Each path is a new rotation, seen through one point. The rows after it are directions, each followed by how far the rotation turns it, in degrees a step (0 if it stays put).
Each turn is a multiple of 5 degrees from 10 to 175, or 0.
Each row of a path follows its step; steps can be skipped.
Rotation 1:
step 6: [-30 -28   3  -2 -12  10 -28  12  27   3   3   3  24 -20 -28   6  -3 -41
  26  11 -30 -15 -30  -2 -25  -8  -7  27 -23  -7  28  -2  -3 -26  10   4
 -31 -20   4 -17  -1  24  -4  11 -39  -2]
step 7: [ 34  -7   8 -25 -17 -22  -4 -20  24  23  32 -23  -5   4 -39   5  13   9
  35  -2  13   5 -20  14   3 -20   2  38   9 -13  14  40  -2 -27  14 -13
  -9  -1  13 -14   8  11 -22   7  33 -18]
step 8: [ 17  -5  -5  16   7 -15  -6   0  10  25  25 -23 -14  19  10  45  40  13
  -4  -3  -7  -6 -23 -27  26  -2  30  21  14 -10 -16  -6 -21  -2 -19   0
  -6 -42 -12   4 -27  21   2 -45   3   5]
step 9: [ 18  11  30  21  -1  -7 -10   2  21   1  10  33   2  21 -22 -12  -1 -33
 -43 -12 -30 -37  26 -19   1 -19 -16  13  25  16  -5 -18  -7 -13 -10 -15
 -15 -17  12   5 -10  33  25 -16  30  11]
step 11: [ -7  -8 -25 -12  -3  10 -13  14  13   6  39   6  10  -4  44  23  30  -2
  17   5 -48 -26 -11  15 -30 -17 -12  16 -21 -32  37  11  -5   6  -2  -8
 -24  -4  16   4  15   9  20  21 -19   0]
step 13: [ 13  -8  14  50  -9  18 -16  10  32  10  -7  -3  -1   3 -31  -6  40  37
  12 -11  16   9 -25 -17  11  19  14  37 -13 -18   3  16   6 -34 -16 -16
   2 -36  -6  11   4  15  11 -23   3   1]
step 18: [ 13  -9 -10  27 -33  -1  -4  24  54 -11  10  18 -11 -16   0 -20  -2 -11
  24  -5  -7 -19  -6   4 -20  28  10  31 -19 -26  24  17  18 -34  -7  -6
  20  -3  -8   4 -31  13 -25 -29  -6 -14]
step 20: [ 36 -14  13  -5 -10 -39   1  -4  -8  20  35 -16  -6  23 -17 -23  -3  20
  -1  -5 -31   1 -32  14  41   9 -20   7  32 -35 -10   0 -22   0   0 -21
 -29 -16   4 -24  -6  25   7  -4   1  11]
[ -6   0   0  -4   2   1   4   8 -12   9  -1  -3  -4   6 -10  -1  -2   9
   3  -3  -2   2  -2  -8   3   4  -2  10   0  11   5   6  -8  -8   5  10
  -3  -3   6 -16  -7  -4   7  -7   5   1]	55
[ -1  -9   1  -5   9  11   1  -9   2 -11   0  -7  -8  13   6   1  -1   1
   2  -9   8   7   0   0 -12   7  15   4  -3  -7   2   1  -5   0  -2  -1
  -2  -1   7   6  -2   0   8   0   4   4]	130
[  5   7  -1   4   1   1  -3  10  -7  -4 -10  -8   3   0  -2   2   0  -7
  -5  -2   0  -6   2  -1   8  -4   7   1  -4 -11   7  -2   5  -7  13  -7
  -1   8   9  -1  -9  -3  -4   7  -3  18]	80
[ -3  -4   1  12   0   2   4   3  -2   0  -1   7  -6  -3   9 -12  -3  10
  10   0  -8  10  -7   1   4  -4  -5  -8  -4  -6  -3  -1  -1  -5  -6 -14
   2   8  10  -7   1   0  13   4  -6  -1]	45
[ -6  11  -1   8  -7  -2   8   7   1  -2  -4  -1   1   1   3   3  -2  12
   9   1  -6   4 -13  -6  -4  12   3   0   6  -5   1   3   1   7   6  -2
  -5  -4  -5  17  -6  -5  -8  -8   2   0]	140
Rotation 2:
step 3: [  9  14  -6 -13 -36  10  29   3   8   2   8 -20  -6 -16 -24  -8  23  17
  -4  38   6  22  35  13  -4  17   5  14  -9  13  12 -26 -44 -12  24  23
  51  -3   3  -1 -26 -32  -2  -7   5 -17]
step 8: [  5 -12 -12   9  32  36  18  17  30  -5  -9 -21  25  17 -33  -6   2 -30
  10  40 -34 -37 -12  21 -33  11  33  -4 -18  19 -16   6 -11   2  10 -17
  15   6  -8   8  -3 -26  18  -2 -10   1]
step 9: [ 15  45 -14  24   0  -8  32 -38  13  12 -25   0 -12  16  25  28   0  14
 -11  -6 -21  -4  16  -5  -9  41   6   2 -14 -10 -16 -14 -44 -18 -12 -12
  11  34  -4  11   9 -32  15  12   8 -15]
step 15: [ 44  -7   2  32 -16  21  18  -7  -8 -20   9 -38  -5 -10  -5  -1  26  37
  -2  38  -8  11  46  -8  18  18  14  -7 -18 -24 -13   2 -45  13   4  -7
 -16  12   4  -5 -22   5  -7 -14  -2  14]
step 18: [ 24  13  20 -36  17  14  17   8   7 -13  21 -11 -21  49 -19  -5  15   0
  -9 -12   0   4  31  10  -7 -36   5 -11   1   8   8 -39 -49  18  -7  15
  32 -13   4 -28   9 -12  -4 -12  -4 -17]
step 19: [ 37 -15 -16  -9 -13  31  12   8 -18 -10 -27 -20  37  22 -19  21 -14  20
 -33  37   3   4   9   0  -8  -1  26   5 -18  -5 -34  14 -32  23  -2 -15
 -11 -15  29  14 -24  -6   1  -1 -25  -2]
step 20: [-20  13  -5   3   1  29  25 -36  30   4 -13 -21  -1 -11 -20   8  20  24
 -15  18 -50 -39 -18  20   9   8  22   0  -1  38  -1 -32 -22   7   3   0
 -23  17 -10   0  -7 -14 -11  24   1 -22]
step 21: [ 16  15  -1   6  -7  -5 -34 -11  30  11   0 -11  -1  12  37 -14   0  29
  -8  47  -2 -25  26  12 -11   3  21  23   1 -18 -16 -20 -25 -12   1   1
  41  23 -18  17  12 -38  18 -27  14   4]
[  7   7  -1   2   1  -4  13  -1   6   3 -16  -6   0   4 -11   3  -6  -3
  -1   2  18  -2   0   9  -4  -8  -1  -9   1   0   2   1   8  -1   3  -2
   0  -1 -10  -6  -9  -3  -5  -1  -6  -4]	65
[  1  -4   5   8  -3  -4  -1  10  -9  -6   7  -2 -13  10  -2  -4  -9   0
 -10   2  11  -2  -5  -3  -3   0  -8   2   4  12   9   0  -3  -2  -2 -11
  -2   6   3   4   6   6  -2  -2   5 -11]	60
[ 15   4  12   8   7  -9  -1   0   7  -8   5   2  12   0   8  -3   3   5
  -3   1  -8   2  -1  -1  -5   0  -4  -1  -1   8   0 -10   3   2   0   2
  -5  -2  -9  -9   2   7 -14  -2   1   6]	135
[  1   7  -5   7   2   1  -6  -4   3  -3   1  -4   5   0  -1   5  -5   2
  -6  -6  11  16 -13   9   7   9   8  -5  -3  -1  -3 -10   2   4  -4   2
   0   8  11   3   4   5   1  12   3   5]	140
[ -5   5  -3   8  -8   7   2   4   1  -4   2  -2  -6  12  11   4   9  -4
  -1  -1  -6   9  -8   2  -2  -5  -7   0  -3   3 -16   9  10   0   6  -2
   3   4 -12   2   6  -8   1   4  -4   0]	25
[  6  -2   8  -9  10   0  -3  -6  -4 -11   1   2   1   4   3   7  -4 -12
  -6  -2   0   4   5  -5  10  -5  -8   2   0 -10  -6  -4  -2 -13  -1  -1
  -6   9   2  -9  -4  -2   7   3 -10  -8]	85
[ -3  -5  -3 -18  10   4   5   7   5  -5   1   9 -10  10  -1   3  11   0
   4   2  -3  -2  -4  10   2   0   9  -6   3   9  11  -3   5  -5   4  -1
  -7   5  -2  -3   4   5   1   4   1   8]	175
Rotation 3:
step 2: [ 41   3 -36  33 -19  15  20  39   8 -22  -9 -12 -60  21   3  -4   3 -14
 -15  20   0 -19 -28 -10  29 -23  -6 -16  -5  -2 -27  -1  -9  17  14 -22
  13  14   3  30   0  -4   9 -14  14  15]
step 4: [-24  -1 -26 -45  17 -13   9   0 -19 -35  34  18 -23 -14 -24  -8  33  32
  -2  19   3  34 -30  -2 -12 -20   9  24   1 -22   3  -4  -2  16  -3  26
  13  14  38  -4  -2  13   7  -8 -36  -4]
step 10: [-22 -20 -19 -32  13  24 -11   6 -38  22 -37   1 -37 -12  16   5  34  10
 -27   2 -13  15   9 -34 -10  -9 -28 -14  -1  13  18 -22   4  -5 -11 -28
 -14  33   4   9  25  -6  38  -3  12 -13]
step 11: [-41  -1  -8 -12 -13  -2 -25  17  -6  -8  17 -43  -8  55 -19 -19  -2   6
   9 -28  25  11   9  34  24  13  16  -3   0   9   5 -29  -1  -7  24  -2
  14  18  48   7   5 -24   8 -22   7  17]
step 14: [ 18   8 -12  11 -27 -10  18  17  -8  -9 -17  21 -34  24 -20   2  10  12
  13  -5   6  -2  27 -16  -2 -23  -9  -5 -39 -12 -17  -2  10   0  32 -18
 -50  35  29  24  31  34 -19   9   4 -15]
step 16: [-40  13  -4 -15 -13  18  11   2  -6   0  -1 -13  -7 -13 -31  -3  39  14
  -6  32  -6  44  13  24  45   0  24   4  18  28   0  31  16  36   0  14
  -2  12 -11 -12   6  13  17 -40 -11 -12]
step 20: [ 14 -16 -33 -38   6  -3   9   8 -19 -21  28 -12 -12  -4  12 -12  40   9
  -8  24  43  -8  -5  11  -3 -10 -34   8 -24   2 -10  29 -15  61  19   5
  27  -8  23   8  15   5 -20  -7  -4  -4]
step 21: [ 19   2  -4 -39 -23 -20  23  15 -10 -12 -21   7   1  12  18   7 -11  24
 -40 -17 -32   6  22  -4  24  15   6  34  24   0  49  -1   5  21  12 -21
 -15   3   0  33   0  24  19 -35  16  14]
[ -1  -6   1  -4   5 -11   1  -7 -13  -1 -12  -9   4  -3  -2  -5  12  -1
  -2  -4  -1   3   8 -10   4   1  -7   3   7   0  -3   3  -5   1   0   0
  -3 -11  18  -9   7   5  -3  -1   0  -1]	70
[ -3   1   7 -12   1  -2   4   7   9  -3  -1   9   8   4   6  -4   4   4
  -3   9  -6  -6  -7   5  11  -2 -12  -1   0  -2 -15  -4   0   0  -7  -1
  -7  -5   1  12   8   6  -1   0   8  -2]	60
[ -7  10  -2   4  -5 -11  -1  11   3   4   4  -7   8   1 -12   7   6  -4
   0   3   4   7   0   6   3  15  -5   1  -7  -8   6   3   4  -7   2  -3
  -6   5  -1  -4   6   4  -9  11   4   3]	135
[  2 -11  -8   3 -11  -8   3  -1 -11  -1   2  -4   5   9   3 -10   4   3
  -6   8   0   6 -12  -5 -13  -6  -3 -12   2  -1  -1   2  -2  -6  -1   6
   4   1 -13  -1  -1   4  -3   3   8   3]	140
[  7  -8  -4  -6  -4   7  -3   8  -3   7 -13   7   4  11 -10   5   6  -1
   0  -6  -8  -1   6   2   9  -1   1   0   0   0  -7   4   1  -3   0   9
   1  -4 -11  -3  -4  -5  -6   8 -17  -3]	45
[  5  -7 -11  -8   6  -9   5   1  -2   4   7   6  14  -4   6   8   6  -2
  -7 -10   9  -1   1   7   1   2  -3   7   0   2   3 -11  -4  -4   7  -7
   6  -1  -5   1  -6  -5   8  -1   5 -11]	25
[-13   4  -9  -1  -1 -12  -3  -9   2  -5  -8   4   6   3  -5   2  -7  11
   9   4   1  -4  -2   5  -6   3   4  -3  -4  12  -6  -5   0 -11   0   7
   7   1  11   5   0  -4   6   5  -8  -2]	95
[ -6  -6  -1 -15   3   5  -6  -4   7   5  -9   1   6   6   2  -8  -3  -2
 -16   5   2  16   2   5  -2   5  11   0  -5  -1   9   0   2   5  -6   5
  -5   6   7  -3  -1  -2   5  -3   4  -1]	65
Rotation 4:
step 3: [-43 -30 -11   0  23  11 -41   6  31   1  14  -8  18   7  28 -31  25   7
  33 -23  20 -23  -6   0  -2 -18  -3 -38 -10  28  27   0 -15  -5 -19  10
 -10 -12  21   3   9 -20 -19  14  26  25]
step 5: [ 25  12  24  34  26  38  -4 -16 -27 -26  19  10   2  18 -12  38   2 -22
 -17   1  15 -26 -10  -2 -17  10 -18 -33   3 -19 -33   7  -8  -3 -15 -13
 -20 -29  15  37  -5  37 -21   1   4 -18]
step 7: [-25  22 -19 -30   9  -6  11  -8  -6  -8  52 -25   6 -12  33  21   0  12
  54 -26   8  -6 -14  36 -38 -15  19   7  -4  -1 -15 -13  -7  -7  -1   7
  39  20   7  19   3 -12  -3  22 -19   9]
step 9: [ 29   3  23   8 -33  -1  13   6 -27 -10  -3  40   5 -12 -26   7  20  17
  38 -26  12 -10 -23 -17  -3  33  -3 -26 -26 -11  -1 -37  17  30   6  31
 -12 -15  16  -4  17   8 -17 -37   4 -18]
step 12: [ -4  33   5 -14 -12  -1  -3  -7 -43   1  31 -42 -18  -4 -29  20  -7  51
   1  15  22  -8 -18  24 -26  -8 -19 -20   4  -4  18  23  -8  19 -15  -9
   6  14  26  24 -17  23 -40   0  -5 -11]
step 13: [ 34   7 -17  20 -14   7 -35 -19   7 -16 -21  15 -27 -11   2  11  19 -17
   7 -15 -17 -45  -3  19  14   0  29  -1  24  -3 -14 -23  19  20  -2  16
  -2  -8  39   1 -43  35 -14  -8  27  28]
step 20: [ 11   2   0 -18  -7 -12  -4  -3  -7  11   0  -3 -17   2  -6  -8 -13  35
  -8  14  16 -28 -17 -48  -8 -17  27 -22  32  -8 -11 -29  22  25  -4  36
  -2  10  60 -27  -3  16  -8  13 -35  16]
step 21: [  1 -33 -11 -21  22 -37 -27 -20  12 -15  14 -19  17   0 -33 -15   8 -37
  43 -25 -19   7  -7  16   8 -23  11  -9  13 -28   8 -11 -41  26   6  20
  -6 -17  25  17   5  -3  -6   3  29  19]
[ -1   8   4   2   0  21 -10  -1  -4  -1  -6   8   8   3  -5  -4   0  -1
   8   6  -1   0   0   7   8   4  -5   5   4   0  -6  -7   3  12  -6   0
   0   1 -14   0   4   7   3 -10  -1   5]	80
[  5   3 -10  -4   1  -2  -9   1  -7   6   5   0  -5   8   0  -9   9   4
   5   0  10   5   3   8  -1  -7  10  -6   9  -1   5   9  -4   4  -1  -2
  10   9   3  -4   8  -1   3  -6  16  -2]	80
[ -7   6 -15   1   5  -6 -15   0  13  -4 -12  -4   3   2  -4   3  -3   0
   9  -5  -2   3  -4  -9  -8   1   4   4  -6  -4  -5  -6   4   0  -4  -2
  10 -10   0  -9   4  -4  -3   6   7   2]	100
[  3   0   2  -1   4   6 -11   8   1  -1   2 -16   4  -2  -3   9  -8   4
   1 -15   9   0  -1  -3  14  10   6  -5   6   0   0   8  -4  -6   2  -7
  -9   4  -5   3   3  -3  -5   1  -3   2]	155
[  7  -2  -3  -3   8  -4  -3   3   1   3 -11   8  -4   2  -1  12   3   8
   1  -4   0  -8   8   6 -10  -8  -4  -3   2  -5   9   0  -8   0  -5 -11
  -7  -4  -3   7   1   7   9   2  -5  15]	40
[  7 -10 -11  -5   1   6   1   4  -1   2  10  -5  -9  -9   1   2  -9  -4
   3  -3 -11   5  -1   5  -2  -4   7   6   1   5  -9  -1  -2   2   7   0
   3 -12  -6   8  -1  17   5   1   5  -4]	130
[-12 -16  -8   8  -2  -3  -1   2  -1   6   0   3  -7   7  -2  10  -2   5
  13   4   3  -1  -4   6  13  -6   1  -1   3  -9   0  -7  15  -1   3   4
  -5   6   2   3   0  -2   6   3  -4  -4]	60
Rotation 5:
step 0: [ 27  33  36 -13  32   9  17  19 -24  21 -18   6 -50  -8  -6  -1 -31  -3
 -17 -21  44  -2 -11 -12   6  20  17  -9 -24  24   0 -18  10  16  18 -11
  22  40   0  12   1   0  -8  14  29 -36]
step 1: [-17  -6  -8 -14 -44 -14   5  -6  26  -2 -13  12  38 -34 -21 -13  -7  -5
 -50 -15 -21   1 -12  33  21  17   1 -14 -13 -24 -17  -6 -18 -21   6  21
  39  38  28  18  13   6  32 -15   6  19]
step 3: [-11 -18  25  10   9 -10 -17 -40  14  -1 -11   4   9 -35 -10  16  24 -46
   2   3  47   9 -58  17   9  10 -23 -24   6  38  12 -18  -9  13  -9  -7
 -21  32  -2   2   6   3  11  28  25   6]
step 5: [ 16  21  17 -25   5  -5  25  29  19  12  17 -11  26 -28   7 -17 -21  37
 -38 -43   1  43 -32  -9  -1  29  10  -9 -14  22 -13 -13   2  24 -40  18
  10  19 -23   5   2   1  -2  25  22   1]
step 6: [  2   1   3   7  15   3  19 -17 -35  21 -58  30  39 -31 -24   2 -15 -19
  21 -29  -1 -17   1  11  29  18  -3  -2 -14   6  27  10  -6 -23  29  -1
  33  24  24  -6  -7   0  45  -1 -11 -12]
step 11: [ 16  -1   3   9  19  -9  24 -20 -10 -11 -21  25  22   8  -7  36  -3   1
 -16 -34  35 -11 -40  47 -15  -7 -16 -31  -6  42  34  22  -8   5 -19  -4
  33  25 -14  15   3 -20  17  10  23  11]
step 12: [ -1  16  13   0 -34  23 -14 -12 -43  17  -2  -3 -11 -24 -25 -21 -28  -7
 -30 -16  18 -23   8 -16   1  33  -6 -35  -1 -40 -16   0 -31 -24   9 -19
  -6  39  21  12 -14  13 -26   2   8 -41]
step 14: [-14   6   3  -8  17 -25 -29 -15  -2  24 -47  28  51 -15  13  21  -4 -14
 -10   3  -4   5  -7  13   9  25   9   8 -15  -8  17  15 -41 -17 -30  -6
 -24   1  13 -20  -2  25  52   6   6 -40]
[ -3 -14  -5   8  -1  -6  -7  -1   9  11   0  -4   3 -11  -8   0 -10   7
  -6  -5   3  -2   0  -8  -4  -5   1   7  16   9  -1  -2   2  -8   7  -3
   0   4   0  -4  -2  -6   1  -8  -3  -2]	160
[ -4   2  11  -7  -6  10  -2   6  -3   5 -12   2   4   7  -3   6   4   9
  -7  -2  -2  -3   5   0  11  -1  -8  15   3   1   2   3  -3   3   5  -4
  -4  12  -2   0   9   7  -6 -10   5   8]	60
[ -9  12  -5   5  -5   6   7  -4  -2  -5 -15   6  -5  -4  -8   6  -8   2
   0   6   1   3  -4  -4  -9   6   3   4   3  -9  -9   3   0  -6  -1   1
  10   5   6   9  -4  -8  -4   2  -4   9]	65
[  7  14   8  -2  -1   3  -4   5  13  -9   4  -4  -9  -4  -6   0  -5  -9
   3  -1   0   3   8  -4  -2  -1   3  -5   0  -1   4  -6  -2 -11  -3  -6
  -7   2   1   2   7  -8  -6 -10  14  -3]	85
[  4   5   7   8   6   7   0   2   5   5   3   1   4   4  -1  -5  -4  -2
   5   1   3   5  -3  12   1   5   0   9   4  11  -6 -12   3  15  11   6
  -5   0   4   8  -1 -14   4   8   4   2]	140
[  0   4 -10   1  -4  -4   7   6  -3  -2  -9  -3   9  -5  -6   2  -1   2
   6  -2  -7   8  -5  -1   7   5  -1   9  -6  -3  13  -6   4  -7   0  10
 -13  -9  -5  -5  -9  -1  10  -7   5   4]	90
